In the rows, 128 means zero.
Z: 3 groups of rows, each row roughly a mix of its group's hidden directions:
Z (77 x 10):
[[129 137 135 161  88 138 169 140 132  93]
 [110 138 134 120 161 128 155 129 159 179]
 [162 144 146 152 155 141 176 139 119 142]
 [152  87 108 148 156 147 169 127 132 120]
 [131  97 165 150  97 160 118 143 112 150]
 [154 126 155 157 184 133 132 146 124 142]
 [ 93 150 159 108 109 112  84 136 113 124]
 [ 90 106 118  96  99 140  87 119 133 136]
 [ 63 128 130 110 126 114 119 149 149 111]
 [134 156 172 120 104 144 169 141 147 133]
 [109 111 159 125 141 119  70 144 142 114]
 [ 77 118 130 108 153 131 117 137 154 164]
 [115 128 128  85 164 137  81 115 127 117]
 [109 123 110 154 177 126 151 155 104 112]
 [117  77 140 137  92 142 162 122 137 142]
 [115 132 130 126 129 170 182 145 109 149]
 [132 116 109 110 114  88 115 177 133 152]
 [151 175 141 151 149 127 123 160 133 158]
 [134 106 150 107  96 124  91 149 164 147]
 [161 168  98 132 112 125 143 112 155 157]
 [133 119 125 121 193 147 139 123 117  98]
 [139 155  97 107 147 124 165  95 157 130]
 [103 119 174 114  90 154 126 115 127 152]
 [166 151 129 139 113 164 141 113 143 169]
 [140 100 101 151 164 128  97 129  92 116]
 [113 129 145 115  95 159  99 114 159  94]
 [138 128 124 148 163 116 177 133  89 119]
 [ 93 128 130 114 117 170 172 147 115 143]
 [102 135 140 107  75 119 141 106 149 153]
 [117  91 144 124 126 148 151  90 118  86]
 [187 131 148 160 140 133 132 132 104 110]
 [108 131 111 114  80  94 149 112 155 141]
 [115 133 112 100 180 122 150 107 134  96]
 [152 100 140 121 127 169  95 118 109 161]
 [106 105 111 113 137 131 150 105 101  77]
 [124 111  97 146  84 112 140 109 138 168]
 [102 145 153 124 125 153 180 158 131 131]
 [138 121 168 150 141 163 146  84 130 125]
 [136 185 115 146 130 127 107 148 141 161]
 [132 166 123 120 141 113 118 188 123 110]
 [ 98 108 131 134 108  87  98 157 111 106]
 [133  78 129 138 110 119 149  93 129 164]
 [104 118 120 111 149 155 142 125 136 186]
 [103 101 170 121 150 152 109 138  99 108]
 [106 123 118  94 142 126 172  91 151 118]
 [151 136 126 134 149  94 137 176 116 163]
 [114 141  91 113 168 124 108  94 108 150]
 [139 147 143 160 162 110 162 155 125 100]
 [140 106 176 124  95 143 115 143 163 121]
 [102 134 112 115  84 146 101 111 154 100]
 [107 137 174 121 124 141  82 143 101 127]
 [149 122 134 123 155 176 166 101 138 140]
 [ 81 112  78 122 127 122 123 131 107 107]
 [102 127 156 138 182 123 126 159 147 140]
 [143 146 153 116 132 179 144 100 137 157]
 [ 79 139 158  87 129 120 115 112 123 113]
 [ 93 165 157  87 127 128 108 108 127 127]
 [125 132 158 147 113 166 148 106 135  83]
 [125 162 104 153 111 116 161 162 115 102]
 [170 110 154 129 134 154  92 116 122 159]
 [139 104 156 138 104 175 149 117 131 160]
 [147 144 149 161 157  99 136 150 128  88]
 [148 136 138 150  75 139 117 136 133 170]
 [129 114 161 115 170 156 124  91 117 109]
 [130 148 104 118 113  97 108 182 136 145]
 [128 109 122 120 105 142 179  97 156 149]
 [109 106 102 112  96 123  81 115 115 104]
 [172 116 123 149 141 106  83 113 117 110]
 [168 153 162 145 134 139 172 135 132 138]
 [ 98 136 134 129 164 143 172 150 137 159]
 [106  98 123 121 100 140 147 103 124  77]
 [113 129 144  97 146 158  89 102 137  98]
 [135 159 167 127 129 154 111 157 146  92]
 [140 131 142 147 152 163 174 152 101 136]
 [119 144  96 149  96 132 121  94 144 167]
 [120 103 148 101 146 152  94  84 138 130]
 [ 91 117 142 137 157 112  99 160 131  95]]

one row of each group, then the others: which group is each in?
[108 111 135 106 137 152 126  99 119  72]
<25>
[142 137 148 115 141 180 154  97 138 150]
<51>
[130 127 174 111 131 132  97 126 166 162]
<44>

[174 122 144 161 166 116 104 131 116 117]
<44>
[121 101 147 127 139 147 158 100 110  80]
<25>
[119 104  92 128 105  93 166 120 153 123]
<51>
[138  86 147 137 144 176 159 119 124 133]
<51>
[156 114 161 121  93 153  88 125 115 116]
<44>
[105 134 138  97  95 109  99 113 169 137]
<44>
